50 stands for zero in the data rows.
Here are some numbered points:
array([40, 39, 40, 34, 62, 67, 66, 64, 72, 37, 38, 41, 40, 37, 55, 34, 33, 24,
       38, 59, 48, 65, 61, 70]) 0
array([40, 39, 69, 62, 68, 47, 51, 64, 59, 37, 38, 30, 40, 35, 48, 40, 40, 36,
       52, 61, 55, 72, 47, 70]) 1
array([40, 39, 40, 62, 64, 59, 66, 64, 53, 37, 38, 30, 40, 38, 32, 51, 41, 39,
       40, 45, 56, 69, 59, 70]) 2
array([40, 39, 40, 62, 69, 55, 52, 64, 38, 37, 38, 50, 69, 71, 74, 77, 39, 32,
       45, 59, 59, 72, 60, 70]) 3
array([40, 39, 40, 34, 40, 56, 59, 64, 60, 37, 38, 38, 40, 38, 35, 36, 56, 53,
       33, 34, 41, 32, 37, 40]) 4
array([69, 68, 40, 34, 34, 33, 34, 36, 73, 37, 38, 36, 40, 44, 26, 38, 48, 47,
       34, 20, 48, 32, 41, 40]) 5
array([69, 68, 40, 34, 33, 37, 35, 36, 53, 65, 66, 71, 40, 47, 49, 37, 57, 51,
       68, 61, 53, 47, 38, 40]) 6
array([69, 68, 40, 62, 34, 30, 33, 36, 40, 65, 66, 69, 69, 65, 45, 62, 49, 43,
       64, 61, 68, 60, 44, 40]) 7
array([40, 39, 40, 34, 64, 66, 66, 64, 59, 37, 38, 34, 40, 36, 56, 54, 38, 33,
       44, 56, 36, 66, 55, 70]) 8
array([40, 39, 40, 34, 55, 72, 72, 64, 20, 37, 38, 52, 69, 69, 85, 72, 70, 64,
       64, 52, 32, 38, 32, 40]) 9
array([40, 68, 69, 62, 50, 42, 37, 36, 64, 37, 38, 43, 40, 34, 44, 34, 30, 36,
       51, 64, 73, 69, 54, 40]) 10
array([40, 39, 40, 34, 48, 72, 70, 64, 49, 37, 38, 40, 40, 34, 43, 35, 36, 56,
       48, 73, 61, 71, 49, 40]) 11
array([40, 39, 40, 34, 39, 53, 58, 64, 41, 37, 38, 56, 69, 70, 74, 63, 64, 52,
       31, 35, 29, 32, 42, 40]) 12
array([40, 39, 40, 62, 59, 73, 71, 64, 55, 37, 38, 37, 40, 41, 37, 43, 66, 64,
       41, 25, 39, 31, 34, 40]) 13
array([40, 39, 69, 62, 61, 45, 42, 36, 66, 37, 38, 32, 40, 37, 31, 51, 57, 48,
       68, 63, 63, 46, 43, 40]) 14
array([69, 68, 69, 34, 33, 35, 36, 36, 35, 65, 66, 59, 40, 47, 47, 40, 66, 59,
       71, 64, 46, 46, 44, 40]) 15
array([69, 68, 40, 62, 34, 37, 36, 36, 61, 37, 38, 34, 40, 36, 40, 51, 40, 34,
       56, 72, 69, 69, 49, 40]) 16
array([40, 39, 40, 34, 41, 69, 64, 64, 43, 65, 66, 75, 69, 60, 52, 43, 59, 51,
       33, 41, 28, 32, 42, 40]) 17
array([69, 68, 69, 62, 34, 33, 36, 64, 60, 65, 38, 33, 40, 36, 53, 48, 59, 50,
       37, 36, 25, 34, 38, 40]) 18
array([40, 39, 40, 62, 67, 63, 62, 36, 58, 37, 38, 35, 40, 37, 52, 45, 36, 30,
       45, 64, 41, 63, 61, 70]) 19
array([69, 68, 40, 62, 35, 39, 35, 36, 62, 37, 38, 32, 40, 38, 46, 48, 38, 39,
       56, 66, 69, 70, 48, 40]) 20
array([69, 68, 69, 62, 33, 37, 36, 36, 56, 37, 38, 39, 40, 39, 48, 32, 50, 53,
       74, 68, 51, 47, 40, 40]) 21
array([40, 39, 69, 62, 66, 46, 46, 36, 53, 37, 66, 69, 69, 76, 67, 68, 49, 50,
       68, 68, 65, 56, 47, 40]) 22
array([40, 39, 69, 62, 58, 34, 42, 36, 71, 37, 38, 47, 40, 35, 40, 40, 28, 45,
       32, 42, 44, 57, 75, 70]) 23
array([40, 39, 40, 34, 42, 63, 67, 64, 35, 37, 38, 36, 40, 40, 36, 35, 69, 48,
       39, 35, 32, 32, 41, 40]) 24
array([40, 39, 69, 62, 57, 44, 41, 36, 34, 65, 66, 72, 69, 67, 61, 52, 60, 60,
       68, 57, 56, 45, 43, 40]) 25
array([40, 39, 40, 62, 67, 69, 63, 36, 73, 37, 38, 38, 40, 36, 47, 38, 39, 35,
       34, 48, 34, 45, 81, 70]) 26
array([40, 39, 40, 34, 47, 68, 69, 64, 70, 37, 38, 36, 40, 41, 28, 40, 36, 40,
       41, 39, 75, 70, 62, 70]) 27
array([69, 68, 69, 62, 37, 36, 34, 36, 42, 65, 66, 75, 69, 66, 59, 53, 36, 46,
       30, 36, 45, 51, 90, 70]) 28
New points follow, each followed by the numbers of its two nearest points above by angle, nearest first.
array([40, 39, 40, 62, 65, 72, 68, 36, 49, 37, 38, 39, 40, 38, 43, 30, 36, 33,
       48, 61, 57, 69, 53, 70]) 19 2
array([40, 39, 40, 62, 67, 64, 57, 64, 65, 37, 38, 36, 40, 34, 43, 37, 32, 49,
       27, 39, 43, 41, 92, 70]) 26 2
array([69, 68, 40, 34, 33, 35, 36, 36, 76, 37, 38, 39, 40, 40, 43, 44, 47, 48,
       36, 32, 42, 32, 32, 40]) 5 18
array([69, 68, 69, 62, 38, 34, 35, 36, 70, 65, 38, 37, 40, 33, 46, 46, 76, 73,
       41, 47, 27, 33, 41, 40]) 18 21
array([40, 39, 69, 62, 69, 63, 56, 36, 38, 65, 66, 66, 40, 51, 40, 29, 65, 71,
       68, 65, 57, 40, 46, 40]) 25 15
array([40, 39, 40, 62, 68, 59, 58, 64, 32, 37, 38, 60, 69, 71, 70, 66, 39, 42,
       46, 66, 64, 71, 58, 40]) 3 22
array([40, 39, 40, 34, 53, 68, 71, 64, 30, 37, 66, 51, 69, 76, 74, 78, 68, 72,
       70, 53, 49, 41, 36, 40]) 9 12
array([69, 68, 40, 34, 31, 33, 36, 36, 29, 37, 38, 64, 69, 78, 66, 67, 55, 60,
       38, 40, 29, 34, 36, 40]) 12 9
array([69, 68, 69, 62, 36, 38, 36, 64, 29, 37, 38, 49, 69, 72, 81, 74, 37, 40,
       31, 36, 38, 37, 80, 70]) 28 3
array([40, 39, 40, 34, 42, 67, 61, 64, 58, 65, 66, 72, 69, 55, 59, 55, 51, 46,
       30, 47, 23, 30, 46, 40]) 17 12
array([40, 39, 40, 62, 71, 57, 56, 36, 65, 65, 38, 48, 40, 41, 36, 52, 45, 54,
       65, 73, 66, 61, 38, 40]) 14 11
array([40, 39, 69, 62, 69, 42, 50, 64, 76, 65, 38, 39, 40, 36, 49, 51, 53, 63,
       68, 56, 58, 55, 37, 40]) 14 1
array([40, 39, 40, 34, 51, 67, 71, 64, 55, 37, 38, 38, 40, 44, 34, 30, 34, 54,
       47, 45, 69, 70, 59, 70]) 27 11
array([69, 68, 40, 34, 33, 39, 37, 36, 65, 37, 38, 40, 40, 39, 43, 37, 59, 42,
       41, 37, 26, 31, 39, 40]) 5 18
array([69, 68, 40, 34, 33, 37, 34, 64, 42, 65, 66, 64, 69, 69, 58, 59, 55, 41,
       65, 57, 68, 48, 46, 40]) 7 6
array([40, 39, 40, 62, 67, 61, 64, 64, 50, 65, 38, 42, 40, 38, 45, 54, 79, 61,
       52, 34, 32, 33, 36, 40]) 13 24
array([40, 39, 40, 34, 57, 65, 69, 64, 35, 65, 66, 62, 69, 75, 54, 83, 58, 55,
       68, 45, 67, 49, 41, 40]) 9 17
array([40, 39, 69, 62, 57, 40, 41, 36, 56, 37, 38, 35, 40, 37, 45, 46, 38, 43,
       36, 42, 46, 64, 72, 70]) 23 1
array([40, 39, 40, 34, 64, 62, 66, 64, 39, 37, 38, 50, 69, 71, 80, 77, 38, 38,
       44, 60, 55, 70, 57, 70]) 3 8
array([40, 39, 69, 62, 68, 42, 49, 64, 45, 65, 66, 72, 69, 64, 50, 47, 35, 37,
       35, 22, 45, 49, 76, 70]) 28 23
array([40, 39, 69, 62, 63, 44, 44, 36, 68, 65, 38, 49, 40, 40, 39, 45, 36, 34,
       32, 33, 43, 49, 76, 70]) 23 26
array([40, 39, 40, 62, 66, 66, 63, 64, 42, 37, 38, 67, 69, 70, 64, 62, 32, 35,
       34, 48, 51, 60, 70, 70]) 3 8
array([69, 68, 40, 34, 32, 41, 36, 36, 34, 37, 66, 63, 69, 75, 70, 65, 35, 34,
       54, 72, 63, 71, 46, 70]) 7 3
array([69, 68, 69, 62, 34, 33, 35, 36, 64, 65, 38, 39, 40, 42, 42, 49, 57, 68,
       73, 63, 58, 52, 45, 40]) 21 15
array([40, 39, 69, 62, 65, 47, 46, 64, 43, 65, 66, 66, 40, 54, 47, 47, 69, 82,
       67, 50, 44, 38, 40, 40]) 25 15
array([69, 68, 40, 62, 34, 41, 34, 64, 44, 65, 66, 64, 69, 53, 35, 52, 55, 51,
       68, 44, 69, 46, 45, 40]) 7 6
array([40, 39, 40, 34, 55, 70, 71, 64, 58, 37, 38, 31, 40, 36, 50, 38, 56, 46,
       71, 67, 55, 50, 40, 40]) 11 8
array([40, 39, 40, 62, 67, 69, 61, 64, 58, 37, 38, 36, 40, 40, 44, 37, 69, 77,
       65, 57, 43, 34, 40, 40]) 13 24
array([40, 39, 40, 62, 66, 63, 64, 64, 59, 65, 66, 43, 40, 38, 44, 35, 46, 49,
       66, 69, 72, 60, 42, 40]) 11 1
